One turn sends every row of this set to another row. A few are shown first. Where does it send the rows asked after them?
Monu: [  9 -17 -15  -3  12   2   6  17   5   3  -8   6   0   6 -12  -3 -27  -3
   1  12  10   2  -1]
figak: [ 4 -5  2  6 -8 17  8 -3  8 -6 -6  4 14 10 -2 17 -9 -1 14 -4  5 -4 12]
lefu: [  2  -6  -7  -7  -5  -3  10   2   3  15 -19  -4 -10  20  -8   3 -19  -7
  11   3  14   3  11]
vafek: [  5  -2   4   3  -1  10   4  -1   3   1  -3   6  12   9  -9  14  -3   2
  17  -3   0 -14   9]
Takos: [ -2  -6  -7  -4   2   1  13  -4  -1  11 -19   7  -9  20  -5   7 -17  -3
   3   5  19   2   1]
Teza: [ -2  -6  -4 -12   1   2  -1  11   5  14 -23   2 -11  13  -3   5 -16  -1
   7   1  14  -1  11]
fini: [ 11  -7   0  -2 -11  10  -1  -3  17  -5  -7  -2  -2  14  -1   9   0  -6
   8 -14  -6   6   9]
loz: [-13  -4   2  -5  -5   3  15   9   2  -5 -12   4   4  -5  -8  -9   4  -2
  14  -3   5   4  -1]
kiv: [ 13  -4   1   2   8   1  10   1  -1  -3   2   8   9  20  -4 -12  -9  -7
  14  -2  -5   7   3]
kige: [  9 -21 -17  -9   1   1   3  15  14   0   2  -2 -12   9  -8  -4 -16   7
   3  -3  14  15  -4]
tetir: [-10   0   2   1  -6  -1  12   4  10  -3 -11   8  -1   1 -22  -5   5  -4
  16   0   4   4  -1]
Noz: [  7 -15 -12  -4  -1   6   5   6   5   1 -11  -1  -4  -2 -15  21 -17   2
  -6   5  15  -7  -1]
Gon: [  0 -12 -13  -1   5   3   2  20  16  -5  -1  10   7   8 -13  -4 -20   4
  20   4  15   6   1]
kaned: [ 11   0   9   0   3  12   9   7  -2   5  14   2   0  11 -20   1  -7   3
   6  -6   8   6  14]
Kez: [  4 -19 -16  -7  -4   2   9   8  14  -5   5  -3  -6  11  -7  -7 -10   1
   9  -7  16  21  -4]
zufe: [  9  -5   0   3   9   9   7  -2  12  -4  -4  11  12  15  -1  -9 -15  -7
  14  -5  -5  13   6]
Lok: [ 13  -2  -2 -10  -7   7   2   4   0  -1   0  -5  -4   6 -13   4  -3  -7
   8 -19 -13  -4   4]
bena: [  2  -9   1 -16  11  12   4   7  -3  -2   5   5   2   9  -1  -3   0   5
   0 -17  -2   2  -1]
Sib: [  3  -5  -5  -2  -7  13  -5   5   6 -10 -11   4   2 -13  -8  16  -8   1
  -2  -4  15   5  -6]
Lebag: [12  3 11  5  3 10  5  8  1  2  9  6 -2 13 -8  2 -7  7 10 -4 11  7 17]
Nule: [ 16  -9  -7   2   2   4   2  13   5   4  -8   1  -7  -1 -20   8 -25  -3
  -5  11  15   4   5]
gurok: [  6 -16 -15  -2   9   4   3  17  12  -1  -5   8   6   3 -14  -2 -28   5
  12   9  11   2  -4]
losev: [  4  -4  -3  -6   3   6   5  -4  -3  15 -21   4 -13   9  -2   1 -16  -7
  -3   2  14   9   2]
fek: [-11  -2   0   3  -6  11  17   7   2   2  -3   8  -6  -5 -12  -8   3   2
  17  -3  12   5   1]
botun: [  5 -15 -19  -2 -12   4   7  -4   5 -12  -7   1   1   4  -6   7  -6  -9
   3  -5   7   8 -17]
meriz: [  2  -7  -3 -11  11  10   8  -1   0  -4   1   7   0  10   8  -1  -2   8
   7 -18   0   1   0]
zako: [ 15   0   2  -5  -7   5  -1  -4   6  -1  -4  -4  -6   7  -7   6   1  -4
   8 -18 -10   1   6]
pov: [ 17  -4  -4   2  -3   3  -4  13   9  -3 -10   0  -1  -7 -22   7 -26  -3
   1   7  10   9   1]
nesi: [ -3   1   1   4  -9   1  10  12   3  -6  -8  11 -10   4 -12 -11   6  -6
  11  -1   4   8  -3]
kef: [ 11   5   9   8   2  14   5   4   9  -8   1  10   0  14  -4   5 -14   2
   8  -5  11  13  16]
rudif: [ -6   6  -2  -2 -10   3  15  11   4  -7  -9   5 -13  -4 -14  -5   0   0
  16 -11   7   5   2]
gad: [  2  -3  -8  -6   1   5   0   5  -1  14 -27   7  -9   8   0   1 -19 -10
   6   3   5  -3   2]
deva: [ 11 -20 -20 -11  -4  -2   6   4   8   0 -13  -7  -9   5 -12  10 -15  -6
  -5  -1   4  -1  -6]
Gol: [  2  -3   3  -4   1   9   4   5   2  -1   2   6   9  12 -19  16  -2   3
  11  -6   1 -15   6]
putim: [ 11 -23 -20  -5 -10   0   7   2   7  -5  -8  -5   0   6  -9   6 -13  -6
   1   1   4   4 -14]
Fuvi: [  2  -9  -7  -6   5  17   5   1  13  -5  -2   9  -2  12  11   0  -7   5
  11 -19  -1   6   5]
buto: [ 11  -4  -2   1   8   7  11   6  -6  -3   7  12   7  19 -12  -9 -10  -8
   9  -4  -5   1  -3]
ravev: [  8 -21 -19 -14   7   1   6  15   8   1  -6  -2 -12   7  -5  -2 -20   2
  -4  -2  11   6  -2]
luto: [ 12   0  -4   5  -6   8  -7  16  12  -4  -9   3   3 -10 -19   3 -21  -6
  14   3   8   8   5]
meded: [  6 -12  -9  -4  -6   9   1   7   3  -8 -10   0  -2  -7  -9  20 -15   6
  -6   0  17  -1  -7]

kef -> figak
Monu -> Nule
Where do these go?
Teza -> gad
kaned -> Gol
loz -> nesi
kiv -> Lebag
pov -> meded
botun -> Kez

